One turn sends every row of this set to another row. A few are shown first. Where does it send the rows asked after them?
j435: [-170,29,15,-171,212,-9,-214,231,411,-260,-321,69,-86,-370,550,-182,-227,75,51,-120,-85,-467]
j53: [133,420,-39,-292,230,303,-297,264,326,-498,-29,45,-64,-455,24,-73,-557,-56,181,136,62,-313]
j650: [-358,192,2,-373,385,214,-234,309,283,-128,68,-31,-47,-487,190,-43,-86,-462,189,339,55,-3]
j804: [-159,100,-334,-267,576,109,-250,465,340,-219,31,268,129,-241,244,-123,-354,-223,71,99,-427,-106]
j468: [-146,-12,-36,-184,439,326,-170,-160,189,-274,-7,144,35,-220,3,157,-443,-325,-42,-330,-83,-414]
j289: [-368,84,-237,-102,182,273,175,100,135,-536,28,266,172,-236,80,-84,-381,-301,-370,-244,0,-223]
j540: [-260,149,-108,-169,332,302,-138,168,-69,-102,-87,-134,-278,-354,110,-138,-62,-435,-182,-82,23,-518]
j332: [-324,213,-59,-379,389,145,-304,478,445,-141,74,43,-143,-217,297,99,-187,-323,-10,296,-235,-49]
j797: [-212,197,107,-87,342,287,-130,0,257,-223,-7,-99,-320,-142,55,234,-278,-505,-72,-91,97,-278]
j312: [-185,29,-175,-148,417,117,-294,297,249,-281,-41,210,285,-439,-46,-30,-281,-178,280,-17,-427,-87]
j326: [-278,352,-244,-400,424,-57,25,308,554,-345,-17,197,34,-255,99,182,-615,-129,-100,242,44,-110]
j776: [-302,290,167,-75,213,129,217,144,91,-392,200,206,235,-359,68,-109,-564,-320,-267,-178,-82,-368]
j795: [-36,-55,-113,-268,193,287,-316,369,233,-361,-125,240,-244,-498,435,-221,-324,42,-68,-22,-54,-437]
j397: [-220,-14,185,-216,377,159,3,51,262,-182,-29,-85,112,-70,225,-201,-488,-272,-20,-250,-142,-614]
j283: [-143,423,-258,-61,54,146,160,230,157,-328,23,113,159,-241,-83,64,-292,-232,-362,-212,-194,-209]
j356: [-126,409,-277,-135,274,47,289,219,179,-176,80,143,116,-197,313,-118,-355,-355,-401,-113,-27,-170]
j486: [-115,282,-6,-218,296,168,-76,78,22,-81,-102,-271,117,-223,-58,-358,-309,-300,50,-39,83,-553]
j206: [-567,234,-5,-223,292,-122,13,98,180,-474,-86,94,92,-362,58,-42,-633,-118,137,316,-57,-393]
j223: [-86,73,-231,-287,354,166,-252,345,486,-177,57,124,98,-188,152,1,-278,-269,177,215,-143,168]
j335: [-359,281,-26,-183,154,118,48,-2,-95,-200,108,187,73,-425,155,-164,-285,-340,-385,39,274,-279]
j716: [-297,265,-441,-389,321,65,-59,190,140,-431,-54,278,138,-493,-85,94,-567,-40,-16,181,-221,-346]
j755: [-90,84,73,-164,394,199,-10,279,497,-143,-9,-104,-140,116,222,-128,-411,-358,-180,-124,113,-287]
j370: [-331,-18,-91,-234,163,-8,139,467,473,-182,-70,169,-218,-536,262,195,-208,-217,-122,78,57,-20]
j438: [205,344,-175,-199,469,196,-87,303,244,-26,22,-45,34,-146,-65,-218,-429,-298,-127,-129,87,-305]
j407: [-569,-63,-99,-239,548,139,-293,250,231,-412,-103,199,229,-386,147,-185,-273,-207,178,7,-326,-301]
j634: [-428,-10,26,-143,88,-107,179,448,177,-176,-135,0,-30,-599,221,-271,-261,-144,54,225,54,-249]
j423: [-112,429,-133,-288,317,336,-129,97,465,-611,-212,-79,-97,-452,110,117,-348,-237,234,19,119,-244]
j264: [-343,362,130,-108,48,-5,62,91,132,-98,103,118,-54,-269,247,142,-245,-278,-456,-30,-19,-275]
j769: [-214,244,-143,-238,270,183,-55,402,393,-334,-316,-80,-210,-559,462,-59,-64,-144,30,-163,-153,-465]
j447: [-3,70,-296,-214,384,322,-237,246,110,-102,-46,121,-84,-289,-42,-15,-208,-229,-290,-323,-173,-452]
j582: [-99,88,-6,-345,273,368,-12,519,481,-493,-77,29,-223,-420,503,-168,-379,-167,14,-75,-69,-411]
j495: [-469,118,207,-210,440,60,-193,245,222,-259,-19,13,266,-575,95,-162,-253,-352,353,110,-186,-231]
j239: [-76,497,-188,-200,421,30,-176,-20,306,-333,-315,-40,47,-511,253,-97,-329,-135,270,41,158,-340]
j90: [-271,300,-139,-152,29,28,122,8,306,-208,-12,53,115,-29,186,-4,-277,-243,-362,-27,201,-69]
j445: [-393,209,104,-160,-42,99,29,211,62,-299,47,66,213,-267,-39,-268,-331,-124,-375,-66,77,-402]
j465: [-387,-239,-101,-208,84,69,159,235,149,-366,-52,247,27,-613,226,31,-407,-111,94,-16,-264,-295]
j460: [17,322,30,-154,342,82,-368,-65,227,-361,-120,220,-73,-512,229,81,-514,-48,219,60,36,-345]
j209: [-65,-37,-309,-383,147,22,210,538,412,-157,-20,213,142,-526,186,-92,-416,-46,-61,-1,-166,-146]
j311: [-619,169,89,-376,365,122,-316,411,281,-217,-69,-96,69,-378,158,-214,-89,-273,105,273,-110,-285]
j880: [-493,467,-186,-237,353,-86,-80,300,189,-282,-124,84,-191,-521,-3,91,-337,-211,-87,393,155,-223]

j289 -> j776
j460 -> j435
Now find these:
j716 -> j465
j755 -> j438
j407 -> j495

One turn sends every row of this set to another row. A few are shown first. Where does it send the rows asked after them?
j775: [238,-237,99,-133,548,-1,132,-274,56,-210,-258,-422,-127,-25,-280,-22,-70,82,36,59,-117,-107,-196,72,95,168,15,-52,-48]
j379: [152,73,-162,367,-88,117,156,-63,-10,54,266,-108,-169,-83,211,-74,21,-187,-208,-161,-115,-119,-448,-197,166,-262,-271,78,-63]
j982: [-275,-361,-202,-186,81,70,333,223,-263,-92,-58,-425,-216,142,-207,-248,19,-127,-153,-218,-233,-382,-91,-64,4,224,-178,-312,143]
j393: [267,-170,82,68,344,146,-20,-157,-21,-238,-338,-586,36,-12,-31,-67,-21,93,17,-315,-287,9,-175,67,-91,-188,38,-60,-168]
j575: [-264,-342,77,-62,65,44,210,111,44,-11,-40,-156,-269,255,-278,-22,-145,-41,-264,-18,-331,-146,-368,-37,-120,-115,-60,-291,-551]
j161: [146,52,-202,377,142,205,46,-122,113,72,305,-88,-182,-43,83,-160,-106,-133,-282,-224,-85,-54,-279,-289,198,-283,-256,-58,43]
j188: [157,63,-211,358,-70,182,195,-98,-26,71,309,-136,-130,-65,159,-61,-58,-172,-238,-96,-84,-144,-402,-192,148,-290,-288,30,-68]
j68: [-341,-299,9,-68,99,-58,388,39,55,-4,-66,-228,-373,244,-415,-245,-39,-63,-63,-59,-220,-362,-157,9,-49,-38,-38,-298,-282]
j275: [-24,-330,17,-130,513,105,157,-74,-62,-241,-197,-514,84,81,-63,-3,-108,144,102,-49,-215,-16,-150,-141,54,240,-18,-74,269]
j987: [-79,-356,71,-143,-63,221,46,264,-83,4,13,-382,-197,-30,-243,-114,107,45,-47,-335,-342,-164,60,-117,-105,403,-129,-231,16]
j484: [-287,-359,-1,-236,244,186,331,199,-106,-116,-38,-467,-50,124,-132,45,-68,-105,120,-133,-318,-58,-149,-182,49,325,-183,-209,202]
j147: [277,-291,45,-64,296,-116,-6,-116,-58,-313,-244,-301,-544,85,-234,4,30,-143,-250,-95,-358,-8,-417,22,40,-66,-29,-94,-376]
j408: [78,-245,143,-235,291,-64,307,-184,41,-124,-136,-247,-346,61,-439,131,-48,-169,-39,144,-151,-232,-277,141,99,144,-66,-148,-279]
j12: [242,83,-188,338,36,139,117,-113,14,14,236,-26,-192,-83,215,-127,-49,-216,-313,-171,-70,-133,-364,-196,107,-230,-277,-5,62]
j749: [144,71,-146,366,113,199,13,-84,102,95,271,-20,-143,-45,143,-168,-81,-144,-318,-251,-68,-96,-300,-269,175,-234,-252,-74,73]
j628: [9,6,-149,374,80,135,-20,-18,46,77,324,-68,-179,3,139,-67,-35,-117,-322,-211,-114,-47,-369,-344,280,-233,-231,-4,31]
j877: [107,13,-206,348,-35,179,87,-19,-41,66,356,-214,-212,-64,120,-40,8,-228,-244,-199,-145,-60,-388,-277,303,-240,-312,40,-16]
j210: [-289,-307,108,-262,100,92,455,116,1,-22,-1,-288,-214,149,-349,132,-48,-246,64,22,-266,-205,-223,-17,33,218,-172,-234,-174]
j400: [-207,-285,-108,-33,202,37,197,-35,-311,-242,-207,-590,114,188,18,-32,17,130,-77,-182,-202,-316,-99,-54,-15,61,67,-69,276]
j44: [235,64,-243,326,61,153,128,-146,-5,15,289,-42,-236,-50,150,-130,-79,-211,-339,-115,-71,-136,-359,-226,144,-234,-279,-27,53]
j43: [7,-269,63,-27,317,-276,130,-239,-39,-297,-199,-292,-555,228,-380,-60,59,-71,-136,-13,-237,-240,-238,35,112,-61,115,-94,-154]
j962: [-181,-336,-116,-182,93,309,151,356,-158,5,-35,-383,-135,100,-167,-141,-86,-180,-279,-380,-324,-138,-138,-94,-52,165,-293,-438,-118]
j773: [63,-10,-132,349,-37,122,46,21,-12,86,303,-149,-209,-87,152,-72,35,-166,-233,-217,-152,-45,-431,-296,305,-230,-304,67,-61]
j418: [30,-361,72,-82,91,39,-76,17,-203,-284,-102,-307,-68,101,34,141,10,203,-180,-125,-305,-139,-35,-166,-212,330,124,-66,289]
j78: [-213,-351,196,-97,-160,2,154,82,17,-24,26,-106,-231,168,-262,77,2,145,-96,44,-316,-254,-143,-76,-250,192,60,-145,-272]
j327: [21,2,-169,391,78,149,27,-71,39,27,356,-127,-185,19,141,-26,-60,-116,-289,-160,-140,-15,-357,-354,271,-276,-226,12,55]
j576: [119,-204,42,37,342,-52,27,-219,-96,-257,-286,-654,-164,45,-238,-138,128,82,84,-273,-196,-208,-61,73,156,-92,107,-1,34]
j3: [229,-213,232,37,138,79,-54,-165,96,-139,-192,-395,-85,-50,-184,-69,67,279,88,-182,-244,-137,23,35,-192,111,157,-12,-117]
j411: [-43,-312,-100,-76,236,183,42,74,-307,-296,-209,-451,143,198,194,116,-143,17,-303,-231,-312,-86,-198,-132,-182,49,-25,-192,206]
j843: [276,-329,158,-145,42,-116,-50,-54,-35,-218,-110,-189,-578,-19,-334,14,140,-15,-170,-63,-311,-148,-158,14,-64,294,27,-75,-185]

j400 -> j68
j210 -> j775
Now find these:
j147 -> j411
j843 -> j418
j379 -> j749
j188 -> j161

One turn sends every row of this set to another row. A few are shown first. Where does it send the rows asked after them?
j79: [-74,-39,22,-124,-3,27,96,-27,148,256,112,-112,232,10,-14,339,179,229,-87,-200,-330,-119,-1]
j129: [-228,-87,17,-168,-163,35,-212,434,324,-288,-84,105,44,163,-160,-43,113,66,-167,-125,29,-70,98]
j796: [-108,256,-3,-29,209,216,-146,203,187,132,370,166,290,187,-53,39,345,-29,43,160,-350,-74,114]
j961: [71,-195,132,-257,213,-105,0,212,-185,-36,-159,139,187,400,-120,-138,-164,-27,117,98,-138,-76,-55]
j701: [299,-119,137,-136,73,-83,216,65,-137,-164,-26,39,178,118,-112,-19,-41,-136,92,117,217,-221,-85]
j687: [-220,29,-54,-367,5,27,-188,220,174,138,59,-79,107,359,11,-35,453,4,20,-279,-85,-106,171]
j66: [-105,325,-18,226,-131,185,-268,298,5,-93,-147,10,242,266,-143,115,80,-192,-222,102,-22,-74,-131]
j286: [14,34,-59,58,-110,58,-67,459,-165,-11,-43,-108,-66,-11,143,-55,222,-133,-264,-110,-417,-174,-181]
j122: [108,167,218,-272,182,-11,70,291,142,-66,88,172,418,525,25,-121,-255,-127,199,-37,-142,-284,-11]
j424: [-494,255,35,-74,-232,100,-139,383,173,203,-71,89,347,247,61,196,181,-19,47,-172,55,-107,10]
j721: [-181,255,-121,-5,112,-4,106,135,5,-23,-327,72,-278,15,42,20,398,-98,-38,-76,30,-40,-85]
j841: [-103,112,89,80,-164,-249,-164,100,-109,35,41,111,127,-26,-200,-142,392,72,11,-165,-4,-61,196]
j897: [-303,245,90,95,-34,298,-167,621,138,215,163,-49,158,-106,-150,60,152,-60,-65,-132,-211,-233,-142]
j442: [106,74,171,-202,418,-22,201,18,50,94,127,155,50,-196,-33,-31,-163,-72,199,-26,-13,-443,53]
j294: [56,19,161,-252,238,-81,147,-26,157,-150,191,177,257,234,-17,-61,-125,-76,300,93,16,-412,132]
j902: [-41,393,-48,-146,303,244,129,432,134,152,-27,-72,398,-17,-74,-171,380,-232,-31,-86,99,-77,-89]
j561: [438,89,153,-5,118,51,114,242,111,-126,49,209,-94,-143,-9,50,-113,-123,52,-98,124,-228,-75]
j857: [193,225,248,132,90,8,-42,431,86,25,-110,428,79,-137,186,-86,-206,-186,166,-82,-175,-117,16]
j258: [-604,119,-127,-135,229,61,-1,221,91,-72,8,-135,237,-15,68,-177,-59,-168,58,-178,149,-252,-19]
j950: [-204,149,83,18,69,-32,39,20,48,1,58,-392,115,121,-19,-104,503,-275,111,-129,-67,-241,29]
j835: [3,108,-1,-59,105,12,-131,297,-46,53,-340,407,183,271,141,-89,-299,-63,245,5,-235,-111,45]
j613: [-160,167,-159,89,11,313,69,182,268,-19,1,-236,-93,-102,-37,194,299,-87,35,-19,-204,-375,-130]
j369: [214,271,66,-246,173,160,144,440,96,194,-165,239,399,248,151,28,-272,-108,116,-107,-220,-298,-124]
j976: [129,222,228,-119,282,39,291,262,24,279,-149,182,228,-196,163,97,-225,-126,112,-93,-168,-342,-122]
j320: [-215,216,-52,35,-167,30,178,251,305,-153,110,-150,148,220,219,60,-47,22,90,-440,-232,-244,-164]

j320 -> j258
j442 -> j369
j687 -> j613
Now find these:
j701 -> j857
j841 -> j286

